Each path below is one point turned by a fixed rotation once a step. After each direction that follows a path, write how fast that rotation turns it, in degrees per step (0 if it stays still).
Each turn is a multiple of 5 degrees from 10 to 175, or 0.
Each row of a path follows its step; steps can be skipped.

step 0: 8, 13, -18, 1, 5, -16, -35, -40, 9, -24, 19, 7, -3, -8, -20, 1, -36, 6, -17, -34, -6, -20, -2, -28, -4, 29, -25, 1, -15, 3, 21, -1, -23, 0, -5, -4, -13, 12, -4
step 2: -19, -14, 28, 23, 4, 5, -15, -24, -12, 16, -1, 8, -8, 2, 27, 4, -8, -17, 5, 43, -7, -1, -4, 44, 10, 9, -12, -20, 14, 10, -11, -25, -18, -13, -17, 34, 0, -22, 0
step 3: 3, 19, -32, 9, 5, -1, -28, -26, 6, 12, -5, 11, -17, 22, 27, 19, 9, -20, -28, -8, 12, 26, -14, 12, -12, 8, -1, -7, -2, -5, 10, -1, -18, -19, -16, -7, -8, 56, -12
step 5: -21, -36, -3, 8, 9, 10, 27, -27, 1, -7, -3, -17, -15, 43, -3, 9, -16, 29, 5, 21, -17, -13, -9, 23, 3, 3, 4, -5, 1, 18, -20, 22, -23, 26, 0, -14, -5, -32, 6
step 6: -27, -4, -13, 8, 3, -13, 16, -2, 11, -17, -43, -18, -14, 6, 37, 24, 8, -17, -14, -1, 6, -34, -8, -7, 21, 27, 0, -14, -14, 22, 30, 17, 12, -15, 1, 1, 0, 18, -19
step 7: 8, 24, -2, 11, 17, 0, -37, 2, 11, 9, -18, 16, -21, -3, -33, 20, -2, 7, 15, 11, -13, -19, -13, -29, -4, 38, -8, 36, -9, 0, 8, -1, 26, -27, -2, 1, 22, -3, 19
step 8: -8, -56, -21, -20, -2, -20, -18, 0, -13, 12, 25, 13, -20, -8, -25, 1, 3, 40, -7, 2, -4, -4, -16, 2, -11, 14, -30, 6, 20, 2, 3, 13, -12, 8, -5, 22, -22, -9, 19
step 9: 0, -20, 17, 3, -24, -36, 17, -13, -1, 3, -8, 8, -6, -12, -4, 15, -13, -34, 8, -35, 1, -29, -14, 23, 0, 8, 0, -35, -19, 18, -11, -14, -11, -4, -31, 23, -24, 6, -8
step 10: 17, 33, 9, 37, 5, -24, -29, -24, -10, -6, 9, 12, -40, -9, 17, -6, -17, -11, 4, 13, -38, 3, 31, 10, -5, 20, 1, 4, -23, -7, 3, -3, 5, 4, -20, -14, 2, 10, -15
6, -10, -5, 7, 4, 0, 2, 11, 7, -9, -1, 6, -11, 3, 10, -10, 4, 1, -3, -3, 3, -4, -1, 2, -2, -11, 5, 8, -6, -4, 11, 4, -8, 3, 5, 12, -4, 8, 7	145
9, -3, 11, -5, -3, -6, -16, 2, 1, 0, 1, -5, 1, -8, 1, 0, -8, 8, 8, -7, 6, -6, 14, 11, -4, 4, 3, 5, 6, 0, 4, -8, -3, -1, -3, 3, -11, 4, -7	40
5, 2, 13, 11, 2, -1, -6, 6, -4, 7, -5, -1, 0, -3, -4, 3, 3, -8, 18, 6, -5, -11, 0, -5, -5, -11, -1, 2, -6, 2, -12, 3, -4, 0, 5, 4, 11, 3, 1	135
9, 0, -7, 1, 1, 1, -11, 1, 10, -1, 4, -2, 7, -2, -13, -4, 2, -1, -9, -2, 6, -6, 2, 4, -7, 1, -11, 3, 3, -15, -3, 17, -1, -3, 0, -4, 7, -5, 1	100
8, 2, 2, -7, 25, 0, 2, -6, -1, 5, 5, 2, 3, -12, 4, -3, 3, 1, -5, 2, 2, -7, -1, -8, -2, 6, 13, -2, -11, -2, -2, 0, -2, -3, -7, -7, 0, 6, 0	110
7, -1, -2, 3, -1, -4, 1, -3, 7, -10, -4, -3, 10, -1, 3, 0, -13, -8, 3, 8, -8, 3, 2, -6, 5, -2, 1, 9, -6, 6, 0, 11, -1, 9, 5, -12, -15, -5, -7	65
0, -3, 5, 2, 5, -2, 5, 0, 3, 1, 3, 0, -5, 3, -5, -10, -12, -9, -9, 1, -1, 2, 4, 9, -1, 6, 3, 19, -3, 5, -11, -9, 12, -4, 3, 6, 9, -4, -1	135

step 0: -21, 8, -6, -23, -11, 16, 22, -24, -56, -6, -11, -9, 4, -18, -46, -2, -43, -4, -7, -14, -17, 12, 0, -9, 15, -5, -27, 19, -25, 18, -4, -2, -7, 14, -6, 24, -24, 58, -6
step 1: -4, -6, 15, 0, 3, -35, 12, 10, 13, 11, -13, 0, -41, -5, 8, -59, -1, 18, 5, -15, 16, 32, 15, 0, -13, -30, -6, 16, -44, -27, -36, -27, 3, -6, -1, 5, 34, 5, -34
step 3: -1, 3, -6, 9, -33, 11, -1, -23, 17, 40, -20, -19, -29, 17, -9, 18, -5, 23, 41, -33, 16, -49, 11, -14, -12, -30, 12, 14, -1, 16, 5, 21, -10, -31, 0, -7, -9, 6, 47
step 4: 24, -2, -39, 5, 20, 30, 3, -26, 10, -3, -12, 1, -10, -31, -22, -20, 16, -1, -16, -19, -14, -9, 21, 29, -15, 8, -13, 24, -26, 52, 27, -13, -19, 36, 35, -22, -4, 21, -14
step 5: -1, -16, 30, 10, -28, -20, -7, 9, -2, -24, -11, 29, 39, 5, 27, -28, -34, -29, 6, -40, 4, 46, 25, 29, -26, -20, -11, 13, -16, -4, 4, 2, 4, 0, 28, -1, 8, 10, 29
step 7: 14, -24, 20, -36, -43, 31, 18, -18, 1, 28, 14, -18, -20, 30, -18, -6, -9, -2, -5, 5, 16, -1, -43, 2, -11, 11, -9, -22, 7, 42, -46, 10, 0, -13, 30, -18, 7, -11, 9
step 9: 31, 19, 18, -3, 40, -10, 14, 26, -12, 2, -3, 41, -12, 15, -2, -11, 29, -8, 5, -15, -3, 50, 1, -35, 0, -29, 9, 8, -19, 19, -5, -13, 6, -11, 28, 16, -15, 39, 34
step 10: -13, -6, 3, 10, -20, -28, -2, -11, -10, -3, 5, 26, 13, -12, -1, -16, 44, 5, 43, -30, -20, -21, -44, 29, 44, -31, 7, -7, -8, -6, -13, -19, 27, 22, -10, -37, 13, -3, 8
step 11: 55, -35, 33, -6, 9, 23, -15, -15, 23, -5, -31, -37, 6, -6, -7, 15, -7, -14, -2, 4, -15, -37, 6, -3, 22, -8, 12, 16, -17, 20, -25, -4, 25, -10, 6, 10, 19, -45, 28
3, -2, 2, 3, 0, 5, 13, -2, 0, -5, 4, -3, 9, -4, 2, 6, -15, -5, 2, 5, -5, -1, 2, 5, 4, -12, -18, 5, 11, -5, 0, 1, -2, 1, 11, -1, 7, -5, -7	55
2, 1, -5, 13, -5, 6, -17, -6, 2, 0, 4, -3, 3, 5, 12, 0, -1, 3, 0, 5, 11, -2, 7, 12, -4, 6, 0, 2, -1, -1, 2, 7, -8, 9, 14, 3, 1, 3, 6	40
5, 12, -4, 13, -9, -1, 6, 12, 10, -11, 0, 15, -1, 3, 4, -4, -6, 2, 4, 7, -1, 6, -6, -4, 5, -5, 10, -9, 0, -8, 2, -1, 2, -3, 3, -6, -4, 1, 2	95
-12, -3, 0, 6, -11, -5, -8, -4, -2, 8, 2, 1, 4, 1, 6, 11, -11, -4, -4, -2, -15, 5, -14, 3, -6, -7, -2, -5, -8, 6, 5, 1, 6, 6, -8, 0, -4, 0, 2	140
10, -4, -3, 8, -3, 7, -5, 1, 0, -1, 13, -9, 2, 0, -7, 5, -4, 11, -2, -3, -4, -6, -9, -3, -14, 3, 9, 2, 7, -4, -10, -2, 3, -13, -3, -3, 9, -7, -2	80
11, -8, 2, -4, -3, 0, 3, 6, -4, -12, 5, 1, -2, 11, -7, 4, -5, 1, -10, -1, -6, 1, -5, -4, 9, 10, -2, 0, -5, 9, 5, 0, -2, -1, 11, 18, -3, 3, 7	160
6, -3, 10, 6, 5, -1, 2, -3, -13, 1, 9, 8, -11, -10, 3, 8, -4, -6, 15, -3, 8, -3, -9, -7, -2, 6, -1, 3, -2, -5, 7, 8, -9, 0, -2, -3, -6, 2, 1	110
